0: np.array([85, 43, 79, 32, 27, 38, 37, 29, 42, 76, 44, 52, 42, 76, 45, 61])
1: np.array([50, 41, 32, 77, 45, 44, 80, 70, 43, 52, 42, 73, 39, 68, 37, 43])
2: np.array([41, 44, 37, 68, 76, 79, 49, 70, 40, 44, 38, 75, 42, 37, 29, 40])
3: np.array([42, 47, 37, 39, 27, 32, 86, 33, 56, 51, 66, 42, 68, 46, 67, 61])
4: np.array([40, 55, 45, 28, 26, 31, 45, 26, 49, 33, 55, 37, 40, 40, 36, 37])
5: np.array([93, 41, 84, 32, 28, 39, 36, 31, 42, 79, 45, 50, 43, 76, 47, 64])
6: np.array([75, 57, 78, 31, 46, 42, 44, 29, 36, 44, 38, 72, 36, 68, 34, 42])
7: np.array([45, 55, 36, 42, 33, 30, 88, 36, 56, 49, 66, 39, 68, 45, 66, 61])
8: np.array([51, 43, 29, 74, 72, 46, 43, 65, 66, 50, 64, 45, 68, 41, 73, 61])
9: np.array([80, 54, 65, 34, 58, 51, 45, 35, 34, 37, 39, 78, 35, 53, 32, 40])
10: np.array([57, 50, 68, 41, 73, 44, 44, 44, 00, 75, 00, 42, 48, 63, 55, 69])
11: np.array([56, 54, 73, 13, 63, 56, 42, 45, 40, 37, 42, 57, 37, 42, 35, 11])
12: np.array([02, 56, 37, 79, 40, 36, 99, 61, 41, 74, 48, 43, 52, 61, 58, 77])
13: np.array([47, 38, 29, 76, 46, 40, 76, 73, 76, 46, 79, 47, 76, 42, 68, 60])
14: np.array([62, 43, 38, 57, 59, 09, 37, 66, 73, 42, 79, 47, 69, 38, 58, 51])
15: np.array([43, 53, 48, 41, 45, 42, 52, 40, 71, 40, 75, 38, 78, 42, 67, 53])
16: np.array([08, 52, 39, 99, 83, 64, 59, 98, 36, 36, 42, 53, 37, 44, 32, 35])
17: np.array([55, 52, 66, 45, 59, 66, 49, 16, 36, 47, 45, 76, 39, 63, 35, 41])
18: np.array([50, 38, 33, 97, 72, 86, 59, 92, 63, 58, 68, 42, 71, 45, 75, 01])
19: np.array([42, 54, 42, 43, 49, 78, 46, 46, 71, 39, 74, 42, 65, 43, 57, 47])
20: np.array([42, 55, 38, 99, 00, 42, 91, 92, 46, 01, 48, 44, 53, 61, 60, 72])
21: np.array([41, 51, 38, 99, 71, 62, 67, 94, 54, 62, 55, 44, 65, 48, 66, 69])
22: np.array([55, 52, 50, 58, 80, 49, 48, 64, 39, 39, 42, 46, 45, 40, 39, 41])
23: np.array([42, 51, 49, 42, 50, 46, 48, 42, 68, 38, 73, 38, 74, 41, 60, 49])
24: np.array([62, 51, 83, 40, 57, 48, 41, 35, 38, 39, 40, 68, 38, 44, 38, 42])
25: np.array([42, 00, 40, 89, 70, 65, 76, 81, 57, 57, 60, 38, 76, 47, 73, 69])
26: np.array([43, 08, 35, 34, 25, 44, 39, 36, 60, 36, 60, 37, 47, 36, 42, 35])
27: np.array([51, 54, 53, 31, 36, 58, 40, 41, 47, 70, 39, 53, 42, 68, 53, 56])
28: np.array([41, 51, 43, 50, 63, 53, 50, 51, 00, 42, 68, 37, 77, 41, 67, 63])
29: np.array([40, 60, 33, 49, 45, 78, 57, 59, 80, 36, 71, 44, 58, 39, 53, 38])
30: np.array([44, 44, 35, 87, 47, 50, 93, 78, 81, 45, 75, 42, 72, 37, 60, 53])
31: np.array([39, 53, 35, 68, 60, 94, 51, 70, 37, 60, 41, 64, 35, 62, 38, 53])
32: np.array([46, 51, 40, 88, 86, 49, 57, 91, 48, 70, 52, 38, 62, 57, 65, 73])
33: np.array([43, 70, 38, 14, 34, 45, 43, 43, 47, 38, 41, 55, 38, 39, 44, 07])
34: np.array([41, 52, 38, 99, 75, 58, 73, 99, 57, 61, 58, 42, 69, 44, 70, 72])
35: np.array([39, 49, 33, 99, 51, 41, 73, 90, 36, 61, 43, 54, 38, 77, 42, 50])
36: np.array([43, 46, 34, 68, 31, 29, 53, 60, 70, 42, 71, 37, 59, 26, 46, 42])
37: np.array([49, 55, 52, 36, 29, 51, 46, 42, 42, 72, 35, 55, 38, 70, 48, 53])
38: np.array([47, 38, 34, 79, 25, 48, 99, 70, 64, 55, 70, 44, 72, 44, 81, 71])
39: np.array([41, 53, 36, 42, 21, 30, 49, 40, 44, 43, 38, 37, 46, 30, 39, 43])
40: np.array([64, 47, 71, 40, 60, 51, 38, 43, 49, 74, 50, 41, 66, 50, 64, 73])

np.array([58, 53, 80, 00, 57, 52, 40, 35, 38, 31, 42, 59, 35, 39, 29, 01]) 11 33 24
np.array([42, 50, 37, 63, 71, 99, 42, 67, 35, 52, 41, 68, 36, 74, 30, 44]) 31 2 22
np.array([42, 45, 39, 92, 59, 56, 76, 99, 74, 40, 72, 38, 72, 29, 54, 45]) 30 13 34
np.array([50, 46, 43, 58, 29, 28, 45, 52, 64, 44, 65, 42, 54, 31, 37, 42]) 36 39 23
np.array([45, 41, 36, 92, 50, 50, 89, 81, 80, 44, 77, 42, 72, 36, 60, 53]) 30 13 38
np.array([43, 52, 47, 49, 71, 15, 07, 48, 30, 11, 41, 47, 38, 76, 40, 61]) 22 24 6
np.array([47, 58, 37, 81, 04, 87, 51, 92, 44, 64, 28, 58, 41, 72, 51, 53]) 31 35 1
np.array([48, 54, 34, 77, 75, 92, 46, 88, 43, 69, 39, 57, 38, 78, 48, 49]) 31 2 35
np.array([02, 52, 38, 97, 85, 66, 57, 97, 36, 31, 41, 54, 37, 39, 30, 31]) 16 2 22
np.array([40, 50, 41, 92, 51, 42, 68, 81, 37, 63, 43, 52, 41, 75, 44, 53]) 35 1 21
np.array([56, 38, 82, 35, 31, 39, 34, 33, 50, 78, 53, 45, 59, 54, 69, 78]) 40 0 5
np.array([49, 42, 35, 70, 44, 49, 74, 60, 41, 51, 42, 73, 40, 66, 36, 42]) 1 35 31
np.array([48, 55, 34, 80, 77, 94, 46, 92, 45, 68, 33, 60, 37, 77, 49, 46]) 31 2 35
np.array([74, 55, 45, 52, 82, 56, 39, 69, 42, 12, 36, 67, 35, 48, 41, 36]) 22 9 2
np.array([50, 41, 38, 69, 47, 43, 70, 67, 72, 51, 73, 46, 72, 45, 68, 62]) 13 30 8
np.array([49, 40, 75, 00, 23, 41, 34, 30, 52, 39, 52, 38, 41, 36, 01, 41]) 4 11 39
np.array([54, 41, 75, 42, 35, 38, 37, 39, 49, 77, 51, 46, 56, 57, 65, 76]) 40 27 0
np.array([50, 45, 44, 51, 80, 99, 39, 58, 41, 73, 44, 56, 00, 78, 43, 67]) 31 27 2
np.array([48, 46, 51, 45, 71, 79, 41, 59, 45, 74, 49, 41, 62, 51, 67, 73]) 40 27 8
np.array([40, 46, 36, 93, 81, 04, 52, 99, 40, 71, 00, 40, 62, 55, 61, 71]) 32 35 21
np.array([56, 40, 82, 33, 30, 39, 35, 33, 52, 75, 54, 44, 62, 52, 70, 76]) 40 0 5
np.array([56, 47, 42, 53, 67, 40, 42, 65, 42, 71, 44, 43, 53, 53, 58, 68]) 40 22 8
np.array([57, 47, 37, 62, 69, 47, 41, 66, 37, 44, 38, 59, 41, 38, 37, 39]) 22 2 1
np.array([43, 54, 37, 82, 62, 42, 50, 77, 38, 69, 41, 55, 40, 72, 43, 59]) 35 1 32
np.array([68, 54, 54, 50, 77, 43, 48, 50, 38, 38, 43, 52, 43, 42, 39, 40]) 22 24 9
np.array([43, 52, 44, 40, 51, 76, 45, 44, 72, 41, 76, 38, 70, 40, 62, 51]) 19 23 29
np.array([46, 55, 34, 73, 64, 88, 51, 84, 50, 66, 44, 56, 41, 72, 52, 46]) 31 2 21
np.array([61, 45, 38, 53, 59, 09, 36, 62, 75, 39, 79, 41, 69, 36, 58, 50]) 14 36 23
np.array([66, 47, 76, 36, 57, 43, 37, 32, 51, 65, 52, 42, 65, 50, 62, 70]) 40 27 0
np.array([56, 51, 75, 05, 57, 56, 40, 37, 38, 36, 41, 60, 36, 43, 30, 08]) 11 24 33
np.array([47, 37, 38, 71, 22, 40, 60, 62, 42, 40, 45, 78, 35, 43, 42, 40]) 1 39 36
np.array([56, 51, 71, 38, 70, 61, 51, 01, 35, 43, 48, 79, 40, 61, 33, 39]) 17 9 24
np.array([71, 46, 96, 29, 38, 36, 34, 29, 62, 64, 62, 39, 78, 39, 70, 71]) 40 15 5
np.array([47, 43, 44, 81, 97, 58, 51, 92, 38, 75, 00, 51, 46, 68, 47, 59]) 32 35 31
np.array([43, 45, 37, 59, 30, 40, 48, 58, 40, 47, 41, 76, 44, 51, 38, 40]) 1 39 37
np.array([49, 40, 69, 17, 31, 44, 37, 42, 50, 41, 51, 43, 40, 41, 06, 41]) 4 11 24
np.array([79, 53, 60, 40, 69, 55, 44, 41, 34, 44, 39, 73, 33, 63, 33, 40]) 9 6 24
np.array([12, 54, 48, 70, 38, 35, 99, 57, 40, 74, 46, 45, 51, 62, 57, 74]) 12 7 3
np.array([42, 58, 33, 53, 49, 73, 55, 62, 79, 38, 71, 43, 60, 39, 57, 42]) 29 19 23
np.array([59, 45, 38, 59, 69, 38, 40, 62, 36, 39, 38, 60, 42, 31, 35, 38]) 22 2 24
